122,164,152,138,85
90,147,156,206,77
: 206

123,223,215,153: 215

56,141,152,212,168,85: 168

214,52,164,116,151,131
163,52,185,108,151,204
: 151

91,66,117,135,189,72
133,148,88,145,176,44
: 176

110,89,138,86,71,201,226: 201

36,94,145,216,140: 216
---
 63 158  86  95  34 219 ans = 95

113 146 144 130 189 160 117
168 113  84 109  44 122 133
 54 137 151 210  84  80  87
ans = 189

150  52 139 159  98  90 ans = 159

218 201 162 193  42 140 142 ans = 42

169 141 154 163  35 184 108 ans = 35

140  57 181 136 ans = 57

198  69  41 175 113  35  50 ans = 113

149 107 182 107
 83 121  87 137
218 197  86 109
ans = 107

114  60 107 203  78 139
114  61 107 201  80 139
114  63 108 199  81 138
ans = 203
---
200  79 108 180  76
192  76 109 181  79
-> 180

168  43 166 191 168
183 190 148 134 183
 93  98 123  40  93
-> 191

154 128 135 198 136
101 128 121  57 120
155 128 135 199 136
-> 198

221 219 217  36  40
219 217 214  38  42
219 217 215  38  42
-> 36

 49 213 211 209  44 -> 209

 93 128 119  35 118 -> 35
---
[[171 110 120 102  69 105 160  70 172  92 192 203 120 192  89]
 [101 159 150 167 200 165 111 199 100 177  80  70 150  80 180]
 [170 110 120 103  69 105 160  70 171  92 191 202 120 191  90]
 [101 160 151 168 201 166 111 200 100 178  80  69 150  79 181]
 [100 162 152 170 204 167 111 203  99 180  78  67 151  78 183]] gives 78

[[127 158  63  40  91 104  73 191 145 114 168]
 [168 167 175 193  69 183 195 207  73 140  57]
 [197 188 202 128 175 199 197 213  79 164 136]
 [ 93 200 146 200 109  46  76 140  67 179 113]
 [152 195 134 180  68 203 204 135  77 135  75]
 [149 118  63 149  78 125 183 146 111  80  63]
 [216 147  88 141 166 158 120 178  42 146  51]] gives 146

[[ 79 101 155 128 105 138 124 106 166  86]
 [131 160 142 156 189  92 128 146 164 129]
 [206  67  82 104 143 204  56 123  90 175]
 [ 99 150  77 189  50 101 115 165 159 144]
 [117 206 206 175 179  99  58 208 140 194]
 [ 70 206  99 117  61  81 168 190  90 176]
 [ 64  87 101 131 206  54  92 114 205 196]
 [ 51 122 102 154 150  94 148 125  51 100]
 [172  58 177 100 128 103 154  64 149 152]
 [ 48  95 137 137  85 166  75 112 187  64]
 [136 162 192 139 138 147 104 116  68 194]] gives 68

[[144 119  60 178 122 141  88 122 130 174 118]
 [131  34 169 146 182 132 112 128 124 151 133]
 [159 169  92 109 121 152 199 128  97 115 180]
 [129 101  76 125 155 163 118 219 136 169 135]
 [170 126  84 125 127  81 111  86 173 142 106]] gives 142

[[ 69 169 194 118 190 146 128 110  50 156  67  58  81]
 [217 101 128 181  73 138  71  53  41 213  94 167 158]
 [132  72 199 125  99  77 132  94  91  87 154 171  84]
 [178  41  43  86  57  87  82  92  54  53 130  74  43]
 [ 98 142 157 144 198 121  51  68 143  41 166 123  64]
 [171  91 182 146 106 131 103 206 106 217 173  47 153]
 [108  56 116 156 122 209 104 196 180 139 113 171 133]
 [192 132 198 169  77 127 197 159  59 161 184  47  46]] gives 47
---
156  67 113 207  89
157 217 163 159 208
101 161 226 141 100
>> 156, 100

183 113  73 190  54 175
121  53 205 120 149  43
181 158 187 122  89  71
>> 183, 71

158 144 152 110  51 106 >> 158, 106

115  62 128 165
118  62 128  50
115  62 131 184
>> 115, 184

 58 158  84 112 158  86  86
140 142 163 110  89 117  74
122  70 152  98 182 121 106
>> 58, 106

122 145 105 187 227 185 130 >> 122, 130

169 128 174 211 178 >> 169, 178
---
 48 184 108  69
198  66 109 172
-> 66

 65  71 185  70  53  65 171
 72  76 167  60  67  76 161
-> 67

 67  85 215  75  99
179 187  77 175 196
-> 77

 72 206 184 216 204  78 201
191  52  54  45  64 185  37
-> 64

156 119 119  35  61 126
156 124 131  37  64 124
-> 37

 52 114 194 162
191 139  72  97
-> 139
---
 73  84  80 169 191
153 148 142 116 122
 52  66  65 185 204
-> 73

131 216  58 116
152 192  55 110
101  63 186 127
-> 131

103  44  59  74 145 119  99
223 118  47 182 148 173 165
 95 140 139 101 112 121 140
-> 103

 73  96 187 166 103  81 128
114 119 167 156 111  51  63
135 104 167 128  95  84  99
-> 73

119 155  93  84 143 184
 81 136  52 192 161 175
132  96  52 190 200 121
-> 119

141 106 129  30
141 119 129  35
106 147 148 199
-> 141

178  96 115 199
221  66 108 190
113 221 123  32
-> 178

 97 148 113  84 217
 89 132 139 116 208
176 128 124 129  64
-> 97

185 170  52 111 157
135 115 159 112 135
121 102 136 107 117
-> 185

203 202  52  55
 53  55 204 201
 51  53 206 203
-> 203
---
36,210,208,220
164,94,87,90
73,176,171,181
==> 73

202,93,115,144
128,129,128,125
128,132,127,129
==> 128

121,123,112,145
124,124,119,143
134,164,212,165
==> 134

170,171,162,151
71,47,60,65
96,95,93,95
==> 96

61,120,173,186
161,121,125,140
64,116,178,200
==> 64

119,115,116,119
121,165,167,119
122,222,225,120
==> 122
---
Q:
 67 211  68  66  54 181 186
 71 207  41  73  38 183 203
 71 220  70  58  46 200 197
A: 67

Q:
120 130 134 120 131 138 133
194 174 108 212 110 108 109
108 129 124 108 127 128 129
A: 120

Q:
 46 218 216 213  39  43  38
212  37  39  41 218 214 219
213  37  39  41 218 214 220
A: 46

Q:
162 176 141  79 217
127 101 158 139 116
101  79  78  86  94
A: 162

Q:
134 111 173 142
173 162 118  95
168 198 108  86
A: 134

Q:
122 179 114 142 175
166 127 102 198 161
 46 126 124 119 151
A: 122

Q:
 40  81 126 135
 92  73 166 151
137 104 164 116
A: 40

Q:
 92 164 204  89  74 130
 92 165 205  89  73 130
174 104  65 177 192 137
A: 92
